In the rows, zero is written as 128.
The rows of M fall into a few groups and each row is roughly a mix of its group's hidden directions.
M, 104 rows:
[[100 108 145 113  83 128 111 120 116 179 116  97 183 142 108 187]
 [ 72 132 130  93 132 102 142 136 151 171 151  99 184 131 104 174]
 [123 112 126  88 135 136 167 159 142 113 123 166  78 100 175  74]
 [113 130 161 100  64  67  90 134 105 158 132 140 169 131 137 137]
 [120 113 127 107 139  85  84 156  92 157 124 174 168 144 181 105]
 [174 151 116 105 124 148 122  85 145 143  87  81 147 151  84 173]
 [193 126  89 136 164 116 106 122 106 106 139 112  81 122 157  77]
 [112  77 129 115 110 158  91 173  93 156 145 118 148 173 168 158]
 [197 118  90 142 155 142 101 116  90 123 131 111  91 141 167  87]
 [143 110 103  86 162 167 128  69 112 162 105  92 115 128 164  95]
 [ 77 148 161 113 145 151 116 110 165 112 117 129 174 159  89 182]
 [206 156  95 120 142 138 121  81 128 118 119  78  93 135 119 111]
 [ 84 147 153 181 122 106 168 154 153  97 144 177 125  94  97 125]
 [180 138  80 173 172 146 132 108 107 124 160  95  92 136 141  96]
 [144 136  98 154 127 112 170 119 148 151 127  72 136  97  63 169]
 [ 90 125 168  81 138 148  89 135 131  98 129 176 131 162 180 104]
 [ 63  70 138 111 130 131 163 159 127 141 124 155 117  79 157 108]
 [122 110 113 135 108  88 116 154  78 189 157 144 157 133 180 103]
 [ 99 132 157  65 140 166 138 121 175  72 133 124  84 127 135 116]
 [186 116  87 145 151 157 111 117  83 153 131 117 111 157 178  94]
 [190 135  95 119 142 133  99 102 111 117 160  63  88 143 141 109]
 [ 76 130 154 147 113  83 142 189 148 112 149 176 152 111 108 147]
 [192 163 100 167 149 116 136  94 128  97 134 110  84 108 111  91]
 [191 112 103 126 159 132  90 106 103  97 122 101  78 121 152  88]
 [183 138 107 107 139 164 121  62 119 129 114  75  91 135 136 105]
 [156 117  94 175 149 117 120 178  87 143 156 162 127 149 177  98]
 [ 88 149 154 109 141 163 140 105 181  99 121 107 141 141  76 178]
 [ 62 110 124 125 143 121 161 158 119 179 145 170 165 122 167 114]
 [159 121 162 101  59 111  74 143 126  92 120 105 112 140 109 161]
 [102 134 155 128 123  80 129 146 157  63 154 142  89  78 108 106]
 [190 168 113 127 133 138  85  92 120 134 121  92 149 185 112 154]
 [135 114 137  96 115 147 129 137 119 100 146 145  65 121 188  67]
 [189  90 121 117  96 132  73 157  84 123 118 115 103 152 163 126]
 [168 175 139  94  88 116 163 149 160  96 132 157  81 126 138  94]
 [112  64 107  83 165 158 119 129 103 160 109 116 122 120 183 107]
 [141 105 122  92 127 104 112 156 101 131 139 157 101 119 199  67]
 [131  69 108  69 143 145 120 130 104 150 118 105 100 113 184  96]
 [ 97 136 144  91 119 170 172 112 176  99 154  86  85 115 107 138]
 [167 104 102  65 148 149 120 127 117 133 116 113  87 133 185  86]
 [193 149 111 126 146  93 105 118 143  72 127 100  82 106 101 112]
 [116 174 148 185 114  99 156 143 157  84 151 165 118 108  86 125]
 [ 47 121 168 111 100 140 153 131 148 151 121 148 170 124 111 165]
 [202 128 110 188 133 138 121 117 109  98  89 141  91 115 114 108]
 [156 109 114 133 101 122 136 143  88 139 153 137  80 113 189  66]
 [ 77 149 156 113 135 159 136 107 174 114 129 109 157 148  80 184]
 [ 69 136 124 163 175 152 189 129 156 140 123 170 151 114 115 129]
 [ 41 107 151 100 126 137 160 131 137 169 126 153 167 115 145 134]
 [156  79 111 146 123 174  92 172  88 129 140 112 113 172 163 145]
 [ 84 100 113 174 210 147 138 135 123 117 124 166 133 110 143 106]
 [123  66 118  63 118 141 114 128 101 168 117  90 118 118 173 120]
 [ 65 123 162 166  89 102 154 148 139 132 141 149 154  97  87 159]
 [ 88 117 150 118  90 134 126 128 125 177 109 122 190 147 105 188]
 [180 134  95 185 145  98 122 123 117 142  88 121 157 115  77 157]
 [169  90 128 108  88 125  68 158  81 139 131 111 121 159 168 134]
 [126 170 150 148  95 100 171 154 162  85 147 171  95 101 109 107]
 [ 75 144 143 110 133 135 144 116 168 141 138  98 172 140  79 189]
 [ 87 147 158 138 102  87 145 168 165 109 136 155 157 114  79 169]
 [188 125 108 187 119 145  98 156  84 116 146 138 106 165 156 114]
 [155 117 146  78  73 107  66 131 108 125 143  81 123 151 137 148]
 [205 149 109 139 141  99  99 125 134  75 127 102  85 120 104 116]
 [152 109 132  50  70 129 115 125 116 167 117  85 125 139 150 140]
 [144 101 111 110 115 104  91 140  73 182 139 129 149 147 188 105]
 [120 119 133 134 133  98  78 148  85 158 120 179 179 158 171 116]
 [189 103 126 110  85 116  67 145  85 124 130 103 107 151 157 125]
 [164 189 116 183 174 133 122 112 144  87 131 153 131 160 104 122]
 [100 129 155 133  66 110 121 124 126 160 129 104 176 134  87 187]
 [136  93 130  61 101 109  86 141  94 167 114 125 145 141 180 119]
 [156 159 105 176 195 150  97  98 123 117 121 130 156 173 111 140]
 [183 124 153 106  61  93  76 136 113  98 107 120 107 127 120 134]
 [154 139 160  64  69  82  87 114 135 110 111 107 121 117 114 135]
 [ 61 129 147  80 128 124 161 111 163 162 107 127 171 109 106 156]
 [ 66 140 138 161 157 139 185 132 158 135 113 179 155 107 106 133]
 [145 138 171  79  62  82  93 123 139 103 102 125 125 113 104 142]
 [ 67 136 145 122 121 118 117 130 127 171 148 130 201 160 120 172]
 [133 120 160  67  64  79  80 130 111 143 117 122 147 130 140 136]
 [144 154 164 144  88 115 116 122 155  58 137 113  92 114  75 145]
 [147 133 134  72  96 124 165 156 147 111 128 151  72 107 164  82]
 [166 107 110 124 124 105 113 152  87 133 130 157  96 114 190  67]
 [125 147 135  73 141 101 138  88 176 108 102  90 123  90  79 142]
 [112 140 148  65  89  65 101 107 117 166 132 121 164 120 142 119]
 [ 96 126  94 168 199 166 181 126 134 152 139 148 137 126 141 111]
 [184  86 115 113 122 170  89 155 108 102 118  97  84 156 151 139]
 [170 132 115  96 133 173 119  57 126 137  98  71 108 139 125 125]
 [171 124 114 195 123 110  92 132  75 149 104 166 156 144 141 119]
 [160  83 119  91 105 132  78 153  83 152 124 114 126 157 182 124]
 [ 99 151 103 182 190 149 188 112 147 135 138 151 133 112 116 110]
 [163 166 111 158 159 111 166  94 149 103 104 148  97  86 105  86]
 [191 121 132 113  78 103  67 131  95 115 137  91 105 145 140 127]
 [110 138 139 101 110 156 144 101 147 170  92 108 179 150  94 185]
 [165 140 110 198 136 113 113 117 113 143  91 131 169 133  78 166]
 [188 112  92 130 132 121  90 127  77 148 144 101 107 147 177  95]
 [150 151 157 142  98 105 111 128 155  53 138 117  87 109  80 138]
 [142 194 141 186 120 106 141 128 155  87 145 156 131 136  80 138]
 [187 121  82 129 165 141 116 106  95 141 131 107  98 135 173  80]
 [103  92 139 116  88 120  99 113 103 175 126  76 169 130 109 178]
 [107 134 167 143 127 162  78 120 108 104 116 187 150 180 161 119]
 [172 109  92 125 158 163 112  97  89 148 124 107 101 142 180  84]
 [ 84 133 121 103 125 107 160 131 156 170 156  82 167 118  92 175]
 [119 125 160 121 133 149  78 131 106  99 116 191 128 165 182  96]
 [ 88  78 143  79  85 119 158 158 125 147 129 130 103  81 158 110]
 [103 127  94 171 184 177 151 124 125 143 183  96 130 157 134 136]
 [167 108 100  69 158 155 120 125 117 134 112 120  93 139 187  86]
 [184 117 101 134 152 140 103 106  98 106 137 107  74 126 165  75]
 [ 77 137 173 123  96 101 135 148 169  93 129 145 143 105  77 166]]
In each list below, three rows fit none of the groups, and each other row fits one group, some only roughly. Which are they? Name them in the order they come.
- j_666: [ 78 128 129 101 127 143 163 119 140 195 110 132 190 139 123 163]
- j_836: [ 56 130 160 101 106 133 159 126 159 156 116 137 174 122 102 169]
- j_806: [144 134 132 178 142 116  73 125  92 135  96 178 179 162 132 137]
- j_953: [156 139 102 191 118 123 154 114 126 157 120  92 149 116  67 171]
- j_43: [ 86 118 179  99 111 135  88 161 135  76 143 173 119 151 157 123]
- j_257: [ 58 141 182  97 128 130 130 131 173  85 122 166 139 123 111 140]
- j_687: [ 94 110 144  74 120 106 107 152 109 143 148 162 134 135 197  88]
- j_880: [110 148 159 132 151 179 112 100 166  78  96 137 138 157  88 166]
- j_276: [ 39 109 156 122 121 122 159 152 132 146 150 170 149 106 151 118]
- j_450: [201 120 122 107  92 138  76 148 103 116 124 101 106 172 146 141]
	j_43; j_257; j_450
- j_119: [152 145 118 163 148 135 134 109 155 113  88 107 148 123  52 181]
- j_770: [103 151 134 141 125 138 158 106 167 129 133  85 149 124  58 185]
- j_786: [ 69 109 144 160 111 134 147 175 108 150 161 182 147 136 166 118]
- j_658: [ 73 126 184 150  79 121 126 158 147  90 140 158 133 118  97 160]
- j_80: [146  98  93  85 152 150 110 113 108 185 111  77 156 155 148 151]
- j_109: [152 131 163  72  85 110 111 124 159  83  80 129 103 106  99 141]
- j_850: [113 169 147 199 124  98 139 134 149  87 151 155 134 115  76 139]
- j_648: [110 105 126 117 164 176  84 127 116 143 122 112 172 188 138 173]
- j_102: [ 74 121 148 101  97 116 136 149 149 156 147 102 173 134  96 190]
- j_635: [ 65 125 172 148  82 132 142 163 140 130 137 163 163 137 107 171]
- j_563: [ 53 155 146 106 136 108 160  99 157 161 143 128 177 115 107 143]
	j_80; j_648; j_102
- j_690: [175 125  91 118 190 163  90  97 108 135 112 106 131 170 155 118]
- j_507: [ 81 117 141  85 124 174 151  86 140 176  95 112 166 137 123 158]
- j_564: [157 141 111 176 115 143 166 103 145 124 122  79 110 104  63 161]
- j_807: [108  89 122 142 143 150 128 132  86 141 149 153 103 120 198  69]
- j_192: [ 66 110 125 121 139 137 158 142 113 192 137 163 172 132 170 118]
- j_704: [107 165 146 174 128 128 131 130 145 132 113 162 187 158  82 177]
- j_815: [139 143 126 156  92 104 146 117 144 136 133  77 139 106  55 179]
- j_358: [ 73 122 148 100 111 117 114 150 106 161 175 153 155 156 185 110]
- j_74: [187 130 112 142  85  68 116 156  88 150 123 151 123 114 154  96]
- j_791: [128 115 137 114 138 105  77 150  91 135 117 185 151 152 188  95]
- j_614: [ 64 117 166 163  92 121 137 178 126 125 154 178 150 128 130 145]
- j_248: [174 138 103 194 127 134 152 111 132 130 105  98 125 111  66 160]
- j_93: [186 118  86 181 130 126 132 133 116 142 116  79 129 121  80 167]
	j_815; j_74; j_93
- j_949: [168 124  79 112 169 150 133  99  99 179 119 109 131 146 174  95]
- j_146: [ 38 121 161 117 132 152 154 125 141 151 126 170 167 130 142 134]
- j_528: [ 59 112 121 141 173 178 169 145 139 157 144 149 156 145 144 142]
- j_212: [ 79  90 144 163 136 101  92 136 119 128 122 118 175 109  84 180]
- j_931: [ 69 138 156 187 115 107 148 136 141 124 138 153 163 107  80 160]
- j_988: [131 102 102  87 126 101 141 150 105 159 163 115 100 106 189  77]
- j_7: [143 144 132 165 128  69 115 175 139  70 165 148 101 105 107 116]
- j_785: [109 109 117 133 130 155 132 151 104 194 108 153 189 168 152 158]
- j_162: [ 59 142 119 122 170 120 167 100 137 179 154 134 171 119 140 114]
- j_655: [170 130  75 106 174 144 140  95 110 176 119 102 124 138 166  93]
- j_206: [ 92 142 139 144 138 118 109 127 133 155 121 136 206 160  93 185]
- j_512: [ 79 132 183 115  86 130 127 121 165  93 117 128 134 112  77 170]
- j_888: [115 141 160 167  96  90 114 172 148  75 148 147 127 118  80 162]
- j_107: [ 61 129 147  57 133 136 151 132 174 127 159  98 131 126 121 149]
- j_937: [158  97 126 139 143 170  98 128  91 111  91 168 101 144 180  87]
	j_146; j_212; j_937
- j_323: [162 167 122 103 130 103 134 113 173 117  97  97 144 124  62 172]
- j_39: [110 151 141 141 136 155 138 101 167 112 114  98 152 139  59 190]
- j_744: [143 144 140 194 135 143  91 110 111 119  89 163 172 162 100 158]
- j_624: [ 77 133 169 139 103 130 157 127 171  87 126 132 117  93  72 158]
- j_449: [186 113 116 125 111 146  77 130 104 107 154  67  92 160 135 139]
- j_181: [ 94 154 147  99  87  85 156 112 154 163 128 110 168 105  86 160]
- j_886: [197 139 107 176 126 107 102 176 108  89 149 140  98 145 131 117]
- j_597: [137 131 136 115  83 125  99 105 114 169 123  79 173 158 100 184]
- j_199: [143 107 103  97 113 110 162 148 115 146 161 106  76  91 172  78]
- j_200: [ 76 141 112 155 164 146 209 126 156 151 146 149 134 104 122 114]
- j_913: [ 72 124 171 166  90 115 133 178 136 103 152 176 141 125 114 149]
- j_848: [ 48 123 157 104 112 145 162 123 150 165 120 141 174 126 118 160]
- j_506: [179 160 122 122 118 105 116 116 158 106 104  90 135 131  60 175]
	j_624; j_181; j_200
- j_557: [115 156 155 130  99  94 136 154 171 102 117 140 153 121  63 180]
- j_458: [171 153 140 134 115 100 106 125 154  56 130 107  86 110  80 135]
- j_18: [ 76 144 136 125 151 105 176 122 150 154  99 189 166  97 125 111]
- j_186: [177 146 104 157 110 106 146  97 133 141 115  73 125 101  66 155]
- j_546: [136 132 102 165 138  84 118 129 109 182 114 119 195 130  95 167]
- j_29: [117 129 110 147 123  87 127 136 119 184 133 103 195 130  92 179]
- j_963: [ 86 120 136  97 102 127 145 144 151 166 135  92 172 137  94 194]
- j_569: [134 148 120 180 125 117 137 113 138 143 116 102 168 127  57 187]
- j_816: [ 96  88 129 105 136 128 164 160 132 117 132 156  84  78 168  80]
- j_555: [104  91 134 120 133 139 155 126 118 114 128 150  76  77 172  65]
- j_606: [ 75 118 138 167 156 123 171 158 145 102 137 184 113  87 129 102]
- j_250: [111 127 123 165 156 132 179 145 141 129  82 203 135  95 127 107]
- j_110: [ 52 108 165  86 114 151 143  96 143 155 100 132 161 113 122 149]
- j_566: [ 62 111 143 192 148 114 154 145 136 108 144 163 134  85 104 127]
- j_828: [149 110 117 144 132 100  88 146  72 153 122 172 144 140 185  88]
	j_186; j_963; j_555
- j_833: [117 127 175 112  71 127  85 121 136 109 111 109 150 146  86 187]
- j_814: [206 149 125 148  88  86  93 113 107 101 119 112  98 116 110 113]
- j_683: [184 148 112 145 138  79 107 155 142  68 148 114  88 111  99 121]
- j_392: [ 91 131 129 119 131  88 110 144 128 174 131 131 207 146 110 176]
- j_602: [137  93 113 130 136 119 125 144  84 149 121 167 110 110 196  67]
- j_940: [200 154 112 118 131 119 104  93 142  95 108  78 102 129  87 140]
- j_669: [ 86 115 152  66 125 130 108 147 122 127 153 159 125 149 195  94]
- j_91: [ 65 114 175 161  92 131 127 174 130 103 150 178 137 130 127 144]
- j_640: [176 125 119 125 148 132 112 159 125  76 121 166  75 132 167  80]
- j_308: [ 71  85 143 120 133 153 131 125 101 134 152 149 105 112 190  80]
	j_833; j_602; j_640
- j_177: [116 143 122 166 180 130 158 145 147  81 137 182  97 107 138  82]
- j_956: [ 80 139 133 184 148 111 136 180 130 121 176 177 156 144 131 134]
- j_914: [207 168 108 129 135 105 113 110 149  96 109  96 111 132  82 142]
- j_240: [182 138  80  96 171 139 130  80 120 157 109  84 118 130 144 103]
- j_580: [ 66 132 167 155  90 117 149 172 144 122 145 178 155 126 111 155]
- j_725: [169 132 101 154 118 139 175 115 143 116 136  75  73  90  90 128]
- j_369: [ 93 140 124 127 122 127 164 119 160 154 145  77 157 120  71 186]
- j_991: [ 51 103 160 111 117 125 137 155 141 149 112 160 179 123 118 167]
- j_375: [ 95  97 117  87 107  97 149 139 129 190 128  86 163 100 114 163]
- j_864: [ 45 111 142 140 151 120 147 164 139 147 141 167 176 123 127 149]
	j_956; j_375; j_864
- j_957: [104 148 132 136 114 131 164 109 164 140 138  80 148 118  61 184]
- j_976: [ 58 120 155 124 114 113 142 165 144 151 125 167 183 130 115 168]
- j_547: [196 131  85 105 168 130 113  87 114 133 109  89 101 125 145  94]
- j_650: [130 147 127 105 154 150 146 103 183  97 105  88 121 121  66 170]
- j_270: [119 131 142 147  89 105 114 118 117 172 101 121 193 135  86 184]
- j_578: [155 103  91 125 163 169 120 113  86 176 114 124 134 157 184 101]
- j_351: [152 109 102 117 148 183 120  85  90 172 116 105 125 157 176 103]
- j_657: [ 93 145 154 161  92 121 153 114 147 146 109 133 171 116  67 179]
- j_204: [ 63 137 114 149 181 163 169 118 149 152 169 115 155 142 121 144]
- j_965: [194 108 116 124 108 139  77 136 100 101 143  79  84 150 141 129]
- j_984: [ 66  89 142 145 120 129 121 126 115 169 117 117 185 119 102 181]
- j_121: [157 149 128 189 135 157 130  96 141 103  94 116 131 133  63 167]
- j_701: [120  62 114  82 152 169 132 134 115 133 111 114  88 108 177 100]
- j_503: [ 84 135 163 130  88 131 138 148 152 137 114 141 175 142  84 193]
- j_321: [119 140 167 168  91 101 110 170 144  70 138 158 125 125  86 158]
	j_270; j_657; j_701
- j_385: [ 61 120 156  50 131 130 129 148 154 122 155 140 130 136 166 120]
- j_364: [119 144 149 163 141 142  78 110 113 129 102 158 189 178 111 165]
- j_782: [190 157 130  99 101  81 103  94 133  99 120  94  93 104 109 107]
- j_190: [ 78 139 162 156  82 117 145 169 142 135 145 163 167 138 101 171]
- j_539: [ 64 121 154  50 131 139 138 136 158 117 163 123 114 130 160 116]
- j_453: [210 147 109 127  85 101 106 126 104 125 152  87  93 138 135 113]
- j_180: [188 134 106 129 150 168 126  67 126 112  92  88  91 125 115 114]
- j_167: [ 92 113 140  81 130 100  96 154 105 151 149 162 152 145 192  99]
- j_838: [ 91 150 163 159  78  98 168 154 155 106 144 160 127  95  90 140]
- j_468: [126 121 135  41  98 117 106 146 144 143 144  77 140 152 130 166]
	j_453; j_180; j_468
- j_711: [205 131  81 122 165 130 108 103 107 129 123  89  98 137 148  98]
- j_448: [163  95  94  96 177 150 103 115 104 126 125 102  91 130 178  88]
- j_574: [ 67 128 166  59 128 156 121 131 149 111 152 143 123 154 169 116]
- j_289: [122 115 156 179 101 110  99 180 115  70 158 165 100 125 129 123]
- j_59: [ 53 113 161  89 138  91 142 139 162 108 129 148 135  79 114 126]
- j_982: [ 65  84 130  74 120 124 153 129 123 181 138 110 141  98 158 122]
- j_570: [ 90 151 176 145  94 125 141 157 159  97 114 188 150 134  96 158]
- j_843: [100 110 143  79 121 117 107 153 107 135 153 161 122 140 202  83]
- j_869: [171 114 119 117 137 121 110 142 104 101 116 162  79 117 181  64]
- j_368: [109 124 122 193 150 191 173 157 131 125 126 177 126 148 134 132]
- j_115: [174 140 138  76  85  66  87 101 116 129 112 103 120 108 130 110]
	j_982; j_570; j_368
- j_713: [131 147 127 151 134 151 157 102 168 110 113  87 127 116  54 178]
- j_414: [ 59 123 183 153  83 129 135 155 141 103 143 168 140 120 108 152]
- j_639: [109 110 114 122 162 108 137 146 112 124 159 157  97 101 187  59]
- j_553: [186 112  92 129 144 137  99  90  82 152 126  89 106 134 165  92]
- j_860: [170 120  93 116 182 160  82  99 103 143 111  99 141 172 153 127]
- j_497: [150 104 124  46  98 132 138 144 124 143 119 119  89 117 180  94]
- j_35: [121 106 113 124 127 116 154 135 102 143 158 141  87  93 187  58]
- j_71: [ 84 123 164 110  81  83 117 147 117 162 112 174 180 121 135 139]
- j_876: [178 161 135 127 114 103 109 122 161  78 110 102 115 127  64 162]
- j_52: [186 107 117 110  71 113  95 127  90 145 141  71 102 131 143 128]
- j_104: [175 110  93 105 172 141 109  89 105 130 115  97  92 119 164  80]
- j_357: [179 140  99 195 119 127 150 110 123 140 110  95 128 113  71 157]
- j_592: [100 166 161 177  87 104 148 140 150 116 140 157 156 125  76 162]
- j_749: [132 131 139 120  88 127  97 105 114 168 119  86 179 161  99 186]
	j_553; j_35; j_52
- j_431: [ 60 161 134 121 145 124 159 100 155 161 171 106 172 136 106 149]
- j_485: [119 144 137 157 141 111  93 117 127 141  97 141 200 154  85 181]
- j_516: [ 67 141 173 137  99 146 139 128 146 139 110 169 179 146 105 168]
- j_970: [178 116  80 106 176 135 111 100  98 156 119 101 117 138 171  89]
- j_623: [181 141  86 131 201 152 106  99 119 116 121 116 112 155 152  98]
- j_705: [ 47 106 135 117 155 161 160 154 146 156 135 149 167 141 137 155]
- j_634: [106  96 134  67 139 159 114 165 120 141 121 160 132 162 194 115]
- j_460: [162 188 150 160  96  99 120  97 149  89 121 128 125 125  69 140]
- j_684: [ 64 153 143 156 143 115 180 118 155 143 123 174 165 100 101 129]
- j_179: [131 176 145 165 100 116 124 119 141 137 120 137 182 159  74 180]
	j_516; j_634; j_460
